(in the rows, 128 means zero)
Each path below is one point turned by a fixed rotation once a step. After each direction that follows a path, write how fast that rotation turns it, in degrees a step (0 if it stays still).
Each turn is a multiple of 5 degrees from 10 to 175, or 0.
Each row of a path follows its step; steps can be skipped.

step 0: [118 138 129 125 124 124 139 124 126 128 136 136 123 135 123 129 132 127
 125 116 132 136 134 130 134 130 138 127 125 128 119 127 130 129 122 127
 131 130 135]
step 1: [124 134 128 118 126 115 136 130 131 124 125 133 131 142 128 125 137 130
 123 130 128 127 120 121 126 135 126 131 128 124 132 124 126 135 135 119
 137 128 127]
step 2: [143 127 122 131 133 132 127 127 131 119 120 125 127 144 133 134 136 124
 126 118 129 131 124 131 127 130 128 130 134 127 139 131 121 127 129 129
 130 126 131]
step 3: [132 137 126 120 133 138 124 131 125 133 136 135 121 140 125 126 130 130
 136 119 133 134 128 122 122 122 128 133 131 129 129 132 127 130 117 136
 125 125 126]
step 4: [126 135 135 125 140 118 128 134 136 128 135 138 124 127 134 127 125 132
 134 127 139 123 136 121 127 125 124 131 136 131 135 123 128 126 128 120
 133 131 128]
step 5: [128 134 136 129 124 127 132 128 134 123 124 137 130 131 130 136 139 129
 127 119 129 134 140 134 138 128 133 124 127 130 132 131 125 116 133 122
 127 134 134]
step 6: [129 134 135 119 120 129 135 134 128 134 125 135 139 137 123 132 140 132
 129 130 128 135 121 118 136 132 132 127 127 126 130 128 125 133 128 137
 132 124 130]
step 7: [141 127 125 132 138 121 134 127 137 129 131 131 131 135 130 135 123 128
 122 124 123 126 124 119 131 139 126 130 138 127 135 122 122 133 123 133
 133 125 130]
step 8: [135 139 119 129 134 129 130 117 131 126 135 139 128 135 125 121 129 127
 126 111 126 134 129 135 126 127 131 127 131 129 128 127 132 123 120 129
 123 130 125]
step 9: [121 141 131 118 133 124 131 125 129 132 128 133 130 134 133 124 134 132
 133 125 144 128 122 128 124 129 129 127 130 133 132 128 142 133 133 125
 131 130 124]
step 10: [125 128 135 127 129 127 123 125 137 118 124 132 124 134 136 145 132 128
 128 123 133 131 129 125 128 137 126 132 134 132 134 132 128 125 137 124
 133 122 135]
step 11: [129 131 127 126 124 132 126 132 131 120 135 135 126 131 118 128 140 129
 132 121 131 142 127 125 133 126 131 133 131 123 127 128 120 127 123 137
 131 121 139]
Speeds:
[129 130 126 130 126 126 132 130 129 128 127 125 130 130 124 130 128 126
 127 130 126 129 127 127 129 130 130 130 126 125 127 126 126 128 127 127
 129 128 127]
65
[128 130 128 130 125 132 129 129 126 127 126 130 125 127 126 128 130 129
 126 127 128 129 128 130 125 127 130 126 127 129 128 124 128 126 126 131
 129 128 128]
130

step 0: [131 127 126 123 123 131 133 122 124 128 128 123 131 120 134 120 131 134
 122 134 117 132 123 132 127 123 124 121 123 134 124 132 117 129 128 126
 121 131 126]
step 1: [133 132 132 126 128 118 130 130 133 126 123 132 124 126 128 117 126 128
 132 121 133 124 125 122 126 131 125 135 115 127 122 124 121 137 124 122
 130 125 132]
step 2: [123 134 116 127 125 130 131 135 130 132 131 136 129 130 124 129 134 133
 124 135 134 127 126 134 128 129 129 135 131 125 135 119 122 121 126 119
 132 127 123]
step 3: [127 133 133 141 130 125 132 129 132 130 139 130 124 134 133 125 123 130
 128 119 120 131 130 125 127 122 124 128 133 126 130 135 130 120 133 125
 131 132 119]
step 4: [122 121 124 124 131 128 134 121 119 128 126 134 132 133 125 126 120 114
 121 129 132 126 126 123 132 127 119 125 133 130 119 126 131 133 130 130
 129 132 124]
step 5: [133 134 130 130 128 131 129 122 131 124 135 125 132 114 125 128 135 127
 124 131 126 132 119 130 121 124 130 122 126 128 123 119 128 137 134 128
 127 134 130]
step 6: [136 128 126 132 124 130 127 130 129 136 128 130 114 126 127 129 124 126
 130 124 128 116 131 122 127 128 136 137 120 127 122 119 131 127 130 127
 127 128 136]
step 7: [130 125 123 130 132 128 137 131 127 129 131 132 125 131 114 137 134 125
 128 131 127 131 136 135 126 131 130 130 127 124 139 128 134 126 125 125
 125 123 118]
step 8: [120 126 133 136 130 135 128 128 129 119 128 133 125 122 135 128 129 129
 130 127 128 129 137 117 123 129 127 124 136 126 130 139 139 125 133 130
 131 132 128]
step 9: [124 117 126 126 127 129 119 127 119 125 125 121 132 134 123 135 129 126
 127 133 124 125 127 119 132 132 124 124 127 131 122 125 125 136 141 134
 128 125 128]
step 10: [136 124 133 128 126 130 122 127 137 130 132 124 131 121 128 130 136 131
 132 124 130 129 120 134 127 131 133 119 128 129 121 123 135 133 118 131
 130 118 131]
step 11: [124 128 122 125 125 126 130 126 129 139 118 120 121 127 127 129 125 138
 128 130 132 129 132 123 126 127 134 133 122 125 128 128 133 117 124 131
 121 126 135]
Speeds:
[131 125 128 127 127 128 128 126 128 127 128 127 130 127 127 127 129 129
 128 125 128 129 128 125 130 129 130 127 127 129 131 123 127 128 127 124
 129 128 131]
80
[129 127 127 126 130 126 129 127 130 129 130 125 131 127 127 131 128 129
 128 130 123 129 129 130 124 128 126 128 130 127 130 128 126 130 129 126
 128 127 127]
155
